The same turns and mirrors carry the whole set onto itself, and each row onto the other rows of its family. Which rows share a family with each named row? Give them in list order.
These 28 rows form 7 families of 4 rows each.
guse: 14.6,9.9,6.1,54.2,13.0,-2.7,14.3,-8.4,-38.4,1.4,19.7,13.8,-41.5,-1.9,-2.5,-37.6,-9.3,26.4,29.4,-12.2,-35.9,-5.3,6.4,4.9
mag: -10.3,-29.9,3.3,-31.4,-5.5,-3.0,-1.4,-2.6,16.0,6.0,18.1,-13.4,36.7,5.5,14.0,-0.6,0.7,-13.4,-3.8,8.3,19.4,19.1,16.1,18.4
Fofe: 33.8,23.8,-17.6,-29.3,1.8,-33.5,18.4,-10.7,-33.7,-1.7,-0.5,4.7,-11.7,21.9,16.6,-16.9,-6.0,21.9,31.7,0.0,10.5,16.4,-1.0,-1.9
vomus: -1.3,-29.8,27.1,39.6,-3.4,32.3,-34.6,27.7,-3.0,10.0,5.8,-3.8,-3.7,-22.4,-13.1,-13.1,-16.0,-21.0,-2.3,-1.7,-13.8,9.6,11.7,16.6
konip: 17.4,16.5,-8.3,-21.7,-10.2,-36.1,13.2,-3.3,-21.1,6.1,4.6,17.8,0.0,22.7,15.2,-33.1,-6.1,37.5,30.1,-8.2,0.9,23.9,-1.7,-23.1
kevip: 9.5,10.5,-19.3,-23.1,-2.0,-37.3,26.3,-15.0,-15.1,-2.5,8.8,10.5,-0.6,30.5,27.6,-24.9,-7.0,28.0,35.3,-8.8,3.9,24.9,2.7,4.9
Vil: 5.3,6.9,-11.0,56.3,0.7,-13.5,17.6,6.2,-35.8,0.7,13.4,14.5,-36.6,4.4,6.0,-31.4,-30.7,11.8,36.3,-17.3,-31.8,0.8,-2.2,8.5
Vin: 11.6,-4.7,5.8,-42.4,0.2,1.5,-4.4,-1.2,4.5,-2.3,11.5,-23.1,24.8,-1.6,1.0,-1.6,9.6,-11.7,-11.9,16.4,21.1,21.3,10.1,20.3
pibi: -8.2,-17.4,32.1,52.6,-2.7,27.6,-3.5,15.6,-12.7,8.3,36.2,-7.3,3.6,-12.6,-17.2,-9.8,-13.6,-21.3,-22.6,-4.4,-1.7,-13.6,6.2,11.9
fogum: 20.8,15.4,3.5,-15.9,4.3,-23.5,26.3,-14.8,-28.0,-7.3,0.3,21.6,-1.7,41.9,25.3,-19.8,-2.8,30.6,25.3,-17.5,28.1,17.8,3.5,9.7
Nazo: 26.5,-1.3,-8.7,-24.5,11.3,-26.3,19.1,-25.2,-28.5,0.4,-0.8,20.6,-1.3,26.8,22.8,-18.0,4.1,37.4,38.6,-9.6,12.0,14.8,12.7,0.5
takor: 12.4,12.6,1.3,-25.3,5.4,-29.4,25.4,-12.9,-23.9,-13.1,-12.5,15.0,-2.1,22.8,25.3,-11.4,3.2,33.8,45.6,-14.8,3.9,7.8,-9.4,-3.2
dega: -12.8,-18.0,21.2,-36.3,-3.0,-1.4,1.9,0.5,11.0,-8.2,7.4,-15.0,40.0,-3.7,7.7,8.3,15.4,-3.0,0.4,6.6,17.4,4.8,-0.8,3.2
seso: -12.8,-7.5,19.1,-33.7,-11.2,3.6,-1.1,-6.5,5.0,3.6,8.9,-7.9,40.8,-6.3,5.6,4.9,6.3,-6.8,-9.4,8.4,31.9,6.2,13.5,3.9
Karug: 8.1,7.3,17.8,50.5,13.5,-1.7,13.7,2.4,-35.1,0.9,2.0,12.9,-41.0,-3.9,5.6,-23.7,-14.1,14.1,43.3,-23.9,-35.0,-13.8,-4.8,0.9
Sev: -14.4,-33.2,10.8,49.9,-2.6,22.8,-12.2,19.2,-4.5,8.2,22.8,-10.7,-1.3,-19.5,-9.8,-6.2,-22.7,-30.4,-1.7,-0.4,-17.9,-5.0,10.3,21.8
Nisip: -11.8,-19.2,19.8,49.0,-4.8,23.6,-16.3,14.9,-14.4,-7.0,29.8,-17.6,0.1,-32.2,-20.9,-8.7,-4.4,-13.8,-11.4,14.7,-10.8,-8.5,4.6,17.7
rolef: 10.1,-20.1,16.1,30.9,9.4,31.2,-10.4,13.0,-8.9,7.2,18.1,-15.3,-2.0,-27.5,-26.4,-6.4,-11.3,-29.6,-19.7,1.8,-23.1,-1.9,11.9,19.6
Zona: 17.7,15.3,15.5,57.8,8.9,-0.8,18.0,0.6,-43.3,6.4,20.2,18.3,-40.3,14.8,5.5,-31.8,-21.3,13.8,23.4,-22.2,-12.8,-8.3,1.0,4.0
kaluv: 30.5,10.2,-7.6,44.9,10.1,-3.2,14.0,3.7,-48.7,9.1,7.1,13.0,-40.1,-3.3,-12.2,-21.7,-28.4,3.5,23.3,-15.0,-34.1,-9.1,-1.2,-1.3
kotu: -3.1,-17.7,18.5,-22.7,-6.1,5.6,3.9,1.4,1.6,-6.5,14.0,-4.4,41.5,12.3,1.4,2.1,5.8,-3.3,-20.8,1.6,39.3,13.4,7.1,15.4
Beve: -15.9,-22.8,37.6,39.2,4.0,25.8,-10.9,17.1,-2.7,5.1,21.7,-16.1,-1.1,-29.7,-11.7,-2.5,-3.1,-22.2,-2.1,-1.0,-22.8,-19.2,1.3,7.8
vuv: 0.0,-29.1,5.8,-29.0,-6.2,1.7,-10.9,-2.1,-4.6,-8.1,8.4,-7.9,38.7,-2.8,4.1,11.8,7.4,-3.3,-0.7,17.8,35.7,9.1,10.5,11.6
Mus: 12.0,23.9,-4.2,-24.7,-1.6,-26.7,27.1,-21.3,-26.1,-1.7,-11.5,24.0,2.8,22.4,19.5,-18.8,-3.3,32.7,31.7,-16.0,15.6,11.7,4.5,-4.3
Selod: 1.4,-17.3,20.5,-36.9,-9.5,-0.8,-21.7,5.7,13.4,16.1,14.1,-11.2,26.2,2.6,15.0,-10.8,5.9,-3.4,-0.3,11.1,20.8,25.1,16.8,-0.3
mig: 13.7,5.9,-2.5,51.7,-6.3,-4.6,0.5,19.2,-37.1,0.0,-3.7,26.7,-29.5,-2.2,-10.4,-35.4,-27.7,21.3,25.4,-21.4,-33.7,8.3,-8.1,-4.6
musiv: -16.7,-8.3,33.8,45.4,-2.8,32.7,-13.6,10.9,-8.1,10.8,18.5,-8.1,-2.5,-31.6,-12.0,-8.2,-11.3,-25.0,-9.3,-0.9,-8.9,-15.5,13.8,14.2
fivel: 8.0,22.0,10.4,53.0,5.9,0.5,14.5,-5.3,-41.1,3.2,-0.7,22.5,-40.5,-3.5,0.4,-30.1,-20.9,16.2,31.7,-24.3,-25.5,-8.4,3.2,6.2

The rest of the family of fogum: pibi, Zona, kotu
The rest of the family of mag: kevip, Vil, Sev
The rest of the family of rolef: Fofe, Vin, kaluv
The rest of the family of Selod: vomus, konip, mig
The rest of the family of fivel: seso, Mus, musiv

The same turns and mirrors carry the whole set onto itself, and each row onto the other rows of its family. Which rows share a family with each named row? Give them in list order.
These 18 rows form 3 families of 6 rows each.
U: 15.4,5.2,1.0,-33.0,11.9,20.3,-12.5,0.2,-12.0
X: 25.3,3.3,10.0,-22.8,8.7,21.1,-6.2,-15.2,-11.6
M: 24.3,6.7,-9.8,-15.0,14.6,31.7,-6.6,-20.7,-31.1
S: 24.5,-3.0,-11.1,0.2,19.6,24.5,-9.9,-15.8,-33.0
F: 24.3,-11.0,7.6,0.7,20.9,14.0,-8.4,-5.0,-19.7
Y: -40.9,-19.6,-15.0,4.4,11.8,-5.9,52.3,-18.4,-16.2
D: 24.9,-1.4,3.6,-16.6,30.0,34.4,4.7,-8.4,-28.4
Q: -35.0,-8.5,-35.2,-21.0,5.3,13.4,58.2,-28.0,-16.3
H: 14.7,-10.8,-1.7,-8.8,21.5,10.9,-16.5,9.2,-17.1
G: -34.6,-12.5,-30.3,-14.0,-11.9,-6.1,43.5,-29.6,-2.4
R: -55.2,-7.0,-11.0,-20.1,-6.0,6.8,41.5,-18.5,-17.0
K: -40.4,-5.5,-15.5,-17.9,11.0,11.0,62.5,-25.7,-18.6
A: -41.1,-7.2,-9.9,-14.2,-7.1,-8.1,48.9,-28.9,-3.8
B: 24.5,2.2,-7.0,-7.7,6.2,19.3,-15.0,-20.6,-23.5
J: -56.5,-15.7,-12.4,-5.5,-2.4,-1.4,38.2,-12.5,-17.9
L: -35.2,-24.1,-35.7,3.4,8.2,-1.5,50.0,-20.4,-16.2
V: 15.2,-2.2,-5.2,-23.8,32.0,31.5,-2.1,7.5,-27.9
P: -56.8,-12.4,-15.2,-11.1,6.7,11.2,46.3,-12.2,-26.0

The rest of the family of B: M, S, R, J, P
The rest of the family of L: U, Q, H, G, V
The rest of the family of K: X, F, Y, D, A

